One turning vector, and how many steps it has turned
The counts run from 0 to 743.
[131 161  98 128 164 143 155 154 204 151 155 127 109 173 139 123 128 110
 116  83 153 147  81 168 161 170 123 174 144 112 108 140 146 130 108 137
  93 118 133 117 141  90 186 118 172 164 110 142  94 118 148 105 116 124
 103 104 133 108 125 161 197 120 131 111 147 123 122 136 139 103  94 127]  100
[127 153 105 146 161  98 151 141 212 145 130 121 120 155 157 175  99 110
 129 120 153 152  97 164 161 202 106 157 127 116 123 161 125 130 154 166
  78  96 120 148 112 111 131 108 163 134 132 126 118 124 154 112 120  99
 112 118 141 118 116 149 185 110 121 133 102 115 123 101 157  96 124 149]  457
[134 155  87 116 160 103 172 142 186 149 131 112 108 135 159 155 134  93
 115  96 150 170  56 161 148 190  98 153 129 119 120 157 120 144 127 157
  85  98 129 130 118 108 121 133 164 126 118 142 104 116 163 122 106  77
 113 120 142 101 115 155 194 116 127 117 116 122 106 115 160 127 116 132]  653
[124 165  97 152 163 116 125 150 218 148 145 140 138 173 131 168 107 131
 117 122 143 141 102 147 155 198 115 155 132 107 113 144 125 116 129 160
  81 120 128 160 129 105 164 104 164 138  92 157 117 115 129 109 114 119
 117 105 127 120 112 159 172 108 102 119 122 116 128 119 145  72 110 133]  673
[107 174 112 110 139 103 146 140 213 168 130 120 115 187 146 160 108 107
 130 116 126 115  89 157 159 194 113 181 136 121 106 135 128 134 127 155
  86 124 108 123 118 115 147 119 170 133 115 157 115 102 140 105 116 117
 109 142 147 116 115 152 182  81 104 108 129 125 124 132 136 100  97 156]  374
[135 147 111 139 172 123 127 150 212 140 141 147 113 172 150 145  91 124
 138 117 149 134  92 170 164 177 121 186 137 122 111 137 132 121 125 159
  88 124 119 145 120 108 178 114 162 156 137 123 100 104 146 105 127 127
 114 122 143 112 124 161 189 100 137 126 131 103 124 116 150  88 117 145]  56
[120 160  97 120 158 107 142 150 213 144 130 126 131 148 133 179  99 112
 109 119 160 159  89 157 152 198 102 145 137  98 119 146 122 125 152 165
  77 112 123 140 117 101 139 115 169 112  95 143 123 120 154  91 115  98
 120 113 134 115 116 148 176 110 104 121 105 140 115 117 144  92 116 132]  518
[127 153 112 104 150 133 148 146 190 166 142 126 111 162 131 147 121 106
 123  97 152 136  56 169 127 187 111 168 153 119 112 140 129 143 122 139
  86 124 124 124 128  99 158 133 171 125  84 144  96 116 157 113 101 101
 116 119 137  94 113 149 195 113 115  95 157 130 103 134 149 113  74 125]  360
[130 150 108 114 168 124 129 129 196 141 139 139 113 147 132 162 109 122
 120 110 162 142  58 172 125 188 104 163 155 131 111 137 115 131 115 148
  79 111 115 136 126  91 158 133 166 138  93 129 104 102 162 117 109 104
 134 102 132  87 120 153 173  97 110 112 138 107  88 125 143  92  82 128]  571
[131 151 117 151 175 126 145 135 202 160 146 131 114 174 146 153 119 117
 127  97 140 139  91 170 136 184 116 167 143 126 108 158 135 129 124 147
  92 112 122 148 133  98 164 116 153 169 123 136  96 127 148 137 113 111
 106 101 127 102 118 168 190 108 132 116 150  88 118 109 160  93 103 125]  433
[139 153  86 123 162 107 145 137 204 140 132 143 110 142 170 138 118 115
 136 104 128 140  60 162 175 174 114 195 127 132 106 135 119 136 101 153
  97 119 118 132 110 115 155 130 160 149 141 129 112  82 159 124 125 115
 104 128 159 102 129 164 185 108 148 114 123  95 118 117 155  98 105 152]  664
[119 174  91 139 151 108 129 146 220 148 135 133 132 171 153 160 108 126
 120 125 126 128  88 145 171 191 125 178 125 121  96 135 118 120 118 163
  88 120 118 144 121 111 156 116 161 147 115 154 133  87 129 113 124 127
 109 125 140 112 118 163 162  94 107 116 117 109 124 127 135  70 101 148]  402
[140 164  72 129 135 116 177 153 195 162 138 106 125 146 157 142 124  99
 104 104 128 152  66 151 172 195 122 163 126 116  90 149 127 140 109 146
 100  94 150 110 119  95 142 118 167 141 108 161 135 111 147 109 116 118
  99 122 140 108 127 162 169 126 119 118 106 125 122 126 145 107  84 143]  475
[123 148 102 117 156  98 160 136 203 147 126 112 105 149 156 161  92 113
 135 106 156 149  82 172 169 190 111 175 130 121 114 148 130 135 141 156
  79  96 112 120 112 114 144 122 175 131 148 122 118 109 167 103 120 100
 111 123 152 112 127 153 187  98 134 133 104 115 125 107 146 111 125 147]  135
[151 130  85 130 166 129 156 150 203 148 139 135 111 131 148 144 118 112
 123  93 160 163  61 176 153 178 111 159 144 109 115 161 132 135 127 140
  92 110 139 133 127  99 156 127 157 148 113 117  95 123 166 114 109  98
 112 104 133 107 130 155 208 148 142 109 132 115 119 111 169 122 106 116]  227
[125 150 110 139 183 129 157 151 203 141 150 140 104 171 151 133 118 111
 127  90 155 149  81 176 146 167 108 177 140 125 121 150 142 136 117 152
  88 121 129 143 137 108 169 122 161 158 121 128  76 123 152 121 108 101
 120 116 135 106 118 164 214 109 144 109 160 119 112 115 161 107 119 125]  72
[134 158 104 140 161 113 173 137 178 156 138 119 115 149 159 169 114 105
 111 109 150 151  62 163 142 199 104 161 136 148 101 159 111 138 110 156
  90  74 136 124 111  95 134 119 159 149 124 146 124 115 153 132 118 106
 115 113 141  87 129 165 168 106 116 125 115  97 102 109 158  92 104 145]  187
[113 170 124 113 159 120 144 152 209 151 144 122 108 180 138 151 107 118
 116 109 151 132  90 165 144 180 112 168 141 113 118 135 139 131 133 154
  80 127 117 129 125 110 170 120 179 128 102 147  95 114 148 100 105 108
 124 128 132 111 111 148 194  92 109 105 146 148 118 131 132  98  99 130]  284
[124 181  81 139 151 116 173 152 206 147 148 103 125 163 159 134 138 107
 107  99 125 150  84 143 178 179 121 173 122 111  99 152 129 129 109 154
  90 105 146 125 133  96 149 113 168 155 116 173 125 109 131 115 118 119
  95 119 137 126 117 167 176 110 118 117 120 127 132 121 138  92 110 141]  552
[136 154 114 162 163 127 167 145 190 160 148 119 120 179 150 165 105 107
 126 107 150 149  93 171 138 205 119 150 140 125 110 164 130 132 131 153
  87  94 142 138 129  95 152 102 158 160 125 143 108 144 145 132 111 114
  99 101 127 108 125 167 181 115 120 134 131  99 123 108 158  95 107 138]  111
[124 181  80 140 153 115 157 166 210 146 152 114 133 168 147 143 125 106
 101 111 137 154  90 139 178 184 122 160 124  95 106 143 140 121 126 162
  95 107 147 132 127 100 156 105 169 142 104 168 127 114 130  99 120 118
  95 123 133 126 117 163 175 115 114 119 114 144 132 132 143  93 112 137]  657
[145 129 102 132 163 132 131 147 206 147 140 148 113 147 152 154  94 120
 144 112 153 148  74 183 159 179 121 181 146 119 113 140 134 132 125 146
  89 118 119 139 113 110 173 123 152 152 128 110 100 112 164 112 120 116
 114 106 142 104 139 159 197 125 145 122 125  95 117 118 162 107 102 139]  483
[130 158  82 102 168 107 163 131 211 137 129 122  98 135 158 131 135 111
 118  95 146 151  61 160 164 170 112 183 131 123 115 138 118 132 111 145
  86 106 117 118 122 100 148 136 166 143 136 130 114  94 176 108 128 103
 111 116 151 108 126 153 181 103 134 116 115 116 112 121 138 109 105 138]  497
[132 140 105 127 176 119 159 154 205 141 140 115 105 142 140 158 104 107
 122 102 172 166  80 177 150 179 109 164 142 109 133 156 136 133 145 149
  74  99 124 128 124 101 155 126 171 133 126 119  96 128 171 103 113  95
 119 102 136 117 122 148 198 115 133 127 123 129 117 112 150 116 130 128]  45
[131 152 105 129 175 117 124 158 226 130 144 148 123 165 142 164  96 123
 131 112 160 150  88 159 161 172 107 172 136 108 133 131 128 120 131 166
  82 135 121 161 127 111 162 118 168 132  98 123  94 108 147  98 114 101
 126 118 140 119 117 155 202 113 131 111 136 124 123 116 151  96 126 138]  545
[134 171  88 132 173 106 163 134 199 138 143 129 109 156 173 141 136 117
 121 101 130 148  62 146 159 179 106 187 128 139 100 138 112 126  95 158
 101  99 133 136 125 100 150 122 165 164 136 152 108  96 142 137 124 119
 110 123 151 100 125 176 170 100 128 119 125  99 108 116 151  83 112 142]  342
[130 166  77 114 143 101 145 140 205 147 134 122 132 134 144 161 119 109
  97 113 146 157  60 140 154 202 107 151 134 113 105 140 115 133 111 151
  87  99 134 132 125  90 138 123 167 119  77 165 133  98 155 104 118 109
 116 112 135 103 123 151 160 118 100 114 101 130 111 135 141  93  89 132]  414
[135 170  86 144 170 116 178 143 184 143 144 124 118 154 164 151 136 107
 102  94 130 163  68 152 148 184  97 160 126 136 107 159 110 133 100 153
  93  87 143 138 135  94 128 124 158 149 113 163 114 113 142 139 117 100
 118 117 138 105 119 167 176 112 119 115 121 110 105 112 155  93 116 129]  20
[142 134  94 137 165 113 141 150 219 150 137 138 112 151 155 159 106 124
 144 111 151 143  93 173 168 177 120 178 134 109 117 148 137 129 138 154
  82 125 114 149 126 117 162 113 156 155 141 117 107 109 154 104 116 110
 102 116 141 121 125 158 205 124 146 123 127  99 134 111 162 106 121 140]  484
[121 149 123 123 136 129 141 155 204 174 140 125 116 172 132 167  94 102
 136 109 148 140  84 179 137 199 116 162 150 108 115 148 143 146 153 147
  85 133 117 133 116 118 154 118 168 131  97 130  97 129 150 106 103  98
 108 124 134 104 113 150 210 117 114 110 147 136 121 132 155 119  89 134]  89
[137 166  93 136 175 106 142 134 196 133 143 148 124 147 145 156 128 122
 111 109 141 156  65 143 141 187 101 166 128 133 110 146 103 124 102 162
  89 102 131 160 129  90 143 125 151 143  97 154 117 101 148 138 117 103
 120 110 127  97 116 163 171 108 113 109 126  94  97 118 156  69 102 129]  598
